Small tables with named rows and columns. After each table, cells are looked up by row and column.

vad =
|  | pizonaf | pugi | memuz | zevagiz | mog | nilepuf | nameki | kob |
|---|---|---|---|---|---|---|---|---|
| kota | 0.34 | 0.79 | 0.86 | 0.74 | 0.55 | 0.84 | 0.90 | 0.40 |
| teto | 0.65 | 0.46 | 0.82 | 0.96 | 0.34 | 0.87 | 0.41 | 0.38 |
| goziz | 0.56 | 0.57 | 0.81 | 0.95 | 0.98 | 0.22 | 0.24 | 0.21 |

zevagiz of goziz is 0.95
memuz of kota is 0.86
kob of kota is 0.40
nilepuf of teto is 0.87
zevagiz of kota is 0.74
pugi of teto is 0.46
nilepuf of kota is 0.84

Table ruderi
columns: tasa, leso, tazepu
pubu: [77, 203, 210]
buz: [216, 63, 67]
lobeli: [211, 93, 84]
las: [226, 61, 70]
nenapu: [216, 70, 72]
bis: [225, 57, 55]
ruk: [64, 211, 216]
gov: [73, 198, 214]

las, leso -> 61
nenapu, tazepu -> 72
bis, tasa -> 225
buz, leso -> 63
pubu, leso -> 203
gov, tazepu -> 214
pubu, tasa -> 77
bis, leso -> 57
nenapu, leso -> 70
nenapu, tasa -> 216
gov, tasa -> 73
las, tasa -> 226
buz, tazepu -> 67
lobeli, tazepu -> 84
lobeli, leso -> 93
ruk, tazepu -> 216
lobeli, tasa -> 211
bis, tazepu -> 55

sitiv:
|  | lizi | bomomas |
|---|---|---|
| rovigim | 40.0 | 22.4 |
| sakipil | 92.3 | 43.4 |
| lano | 52.3 | 99.5 |
| vele | 55.0 | 76.7 |
| dunin | 4.0 | 13.7 |

What is the bomomas of lano in sitiv?
99.5
What is the bomomas of vele in sitiv?
76.7
What is the lizi of dunin in sitiv?
4.0
What is the bomomas of sakipil in sitiv?
43.4
What is the bomomas of rovigim in sitiv?
22.4
What is the lizi of rovigim in sitiv?
40.0
What is the lizi of lano in sitiv?
52.3
What is the bomomas of dunin in sitiv?
13.7
What is the lizi of vele in sitiv?
55.0
What is the lizi of sakipil in sitiv?
92.3

Table sav
	nole	tor	limivu	dor	losokaz	niz	suzufa
fosa	-81.04	-65.16	-83.16	-75.63	-85.19	50.45	38.87
repug	13.95	7.16	13.86	10.33	12.76	-44.48	-39.01
nur	-10.64	-10.93	-10.59	-12.06	-10.36	-18.86	-18.85
kitig	1.74	-2.51	1.66	0.13	0.82	-31.87	-28.32
las	-65.92	-53.43	-67.53	-62.05	-68.98	35.63	26.41
tikovu	-43.16	-36.12	-44.04	-41.17	-44.82	13.27	8.03
zikotan	-65.92	-53.43	-67.53	-62.05	-68.98	35.63	26.41
veduk	-27.97	-24.64	-28.38	-27.14	-28.75	-1.65	-4.18
zam	-73.51	-59.17	-75.36	-69.06	-77.01	43.09	32.52

What is the suzufa of repug in sav? -39.01
What is the tor of kitig in sav? -2.51
What is the nole of tikovu in sav? -43.16
What is the losokaz of veduk in sav? -28.75
What is the tor of veduk in sav? -24.64
What is the limivu of repug in sav? 13.86
What is the niz of repug in sav? -44.48
What is the tor of repug in sav? 7.16
What is the losokaz of fosa in sav? -85.19
What is the dor of zam in sav? -69.06
What is the dor of fosa in sav? -75.63
What is the nole of las in sav? -65.92
What is the suzufa of tikovu in sav? 8.03
What is the niz of zam in sav? 43.09
What is the dor of nur in sav? -12.06
What is the tor of tikovu in sav? -36.12
What is the suzufa of zikotan in sav? 26.41
What is the dor of kitig in sav? 0.13
What is the dor of zikotan in sav? -62.05
Which row has the largest limivu? repug

Table livi
fields: rif, kobana, zod, fer
bal: [0.1, 0.9, 0.9, 0.9]
venakon: [0.2, 0.8, 0.8, 0.8]
zek: [0.1, 0.9, 0.9, 0.9]
zeritom: [0.1, 0.9, 0.9, 0.9]
disem: [0.1, 0.9, 0.9, 0.9]

What is the kobana of zeritom in livi?
0.9
What is the zod of disem in livi?
0.9
What is the zod of venakon in livi?
0.8
What is the fer of bal in livi?
0.9
What is the zod of zek in livi?
0.9
What is the kobana of venakon in livi?
0.8
What is the kobana of disem in livi?
0.9
What is the rif of bal in livi?
0.1
What is the kobana of bal in livi?
0.9
What is the fer of zek in livi?
0.9
What is the fer of venakon in livi?
0.8
What is the kobana of zek in livi?
0.9
What is the rif of venakon in livi?
0.2
What is the zod of zeritom in livi?
0.9
What is the rif of zek in livi?
0.1
What is the fer of disem in livi?
0.9
What is the zod of bal in livi?
0.9
What is the fer of zeritom in livi?
0.9
What is the rif of disem in livi?
0.1

bev:
         memabo  kedora
foroviv      28     -18
piparig      16     -46
sakup        -4     -42
kigugas     -32     -49
zapaze      -30       1
nup         -40      12
sepupos      38     -58
letine      -39       5
zusalas     -18      -1
vuk          19      75
sired       -45      35

What is the kedora of sakup in bev? -42
What is the kedora of nup in bev? 12
What is the memabo of zusalas in bev? -18
What is the memabo of sepupos in bev? 38
What is the memabo of piparig in bev? 16
What is the memabo of sakup in bev? -4
What is the kedora of foroviv in bev? -18
What is the kedora of letine in bev? 5
What is the kedora of sepupos in bev? -58
What is the kedora of zapaze in bev? 1
What is the kedora of sired in bev? 35
What is the memabo of kigugas in bev? -32
What is the memabo of nup in bev? -40
What is the kedora of kigugas in bev? -49
What is the memabo of vuk in bev? 19
What is the memabo of sired in bev? -45
Row with the largest memabo: sepupos

vilonam:
,dig,dedofe,dag,mera,raduza,zot,pefufal,lele
kaz,214,173,157,95,88,115,72,74
fev,189,199,135,134,106,149,90,167
vak,208,164,115,84,140,109,82,171
veno,228,187,158,115,129,126,96,141
zir,233,154,115,66,80,96,59,67

kaz, pefufal: 72
vak, dig: 208
fev, dig: 189
vak, dag: 115
vak, dedofe: 164
veno, mera: 115
zir, dedofe: 154
zir, zot: 96

nodi
|  | kon | bivoza | ral | zok | bifofen | vazasa | repumos |
|---|---|---|---|---|---|---|---|
| pamiz | 81.6 | 9.0 | 17.8 | 7.7 | 12.9 | 6.1 | 86.1 |
| muzo | 81.8 | 8.8 | 18.6 | 7.6 | 11.5 | 6.6 | 86.4 |
| zopiri | 27.7 | 71.1 | 65.0 | 71.0 | 69.0 | 69.7 | 23.7 |
| vula | 27.9 | 70.9 | 66.3 | 70.9 | 66.9 | 70.5 | 24.1 |
| movofu | 82.0 | 8.7 | 19.3 | 7.5 | 10.1 | 7.0 | 86.7 |
| zarufod | 41.1 | 55.7 | 53.8 | 55.7 | 54.8 | 55.4 | 39.8 |
| ruk | 41.3 | 55.6 | 54.8 | 55.7 | 53.2 | 56.0 | 40.1 |
| bunita | 41.3 | 55.6 | 55.0 | 55.6 | 52.9 | 56.1 | 40.2 |

ruk, bivoza -> 55.6
ruk, zok -> 55.7
ruk, bifofen -> 53.2
pamiz, kon -> 81.6
bunita, vazasa -> 56.1
movofu, ral -> 19.3
vula, bifofen -> 66.9
bunita, bifofen -> 52.9
movofu, kon -> 82.0
vula, zok -> 70.9
pamiz, ral -> 17.8
zarufod, ral -> 53.8
bunita, bivoza -> 55.6
ruk, repumos -> 40.1
zopiri, bivoza -> 71.1
muzo, zok -> 7.6
pamiz, bifofen -> 12.9
muzo, bifofen -> 11.5
zopiri, zok -> 71.0

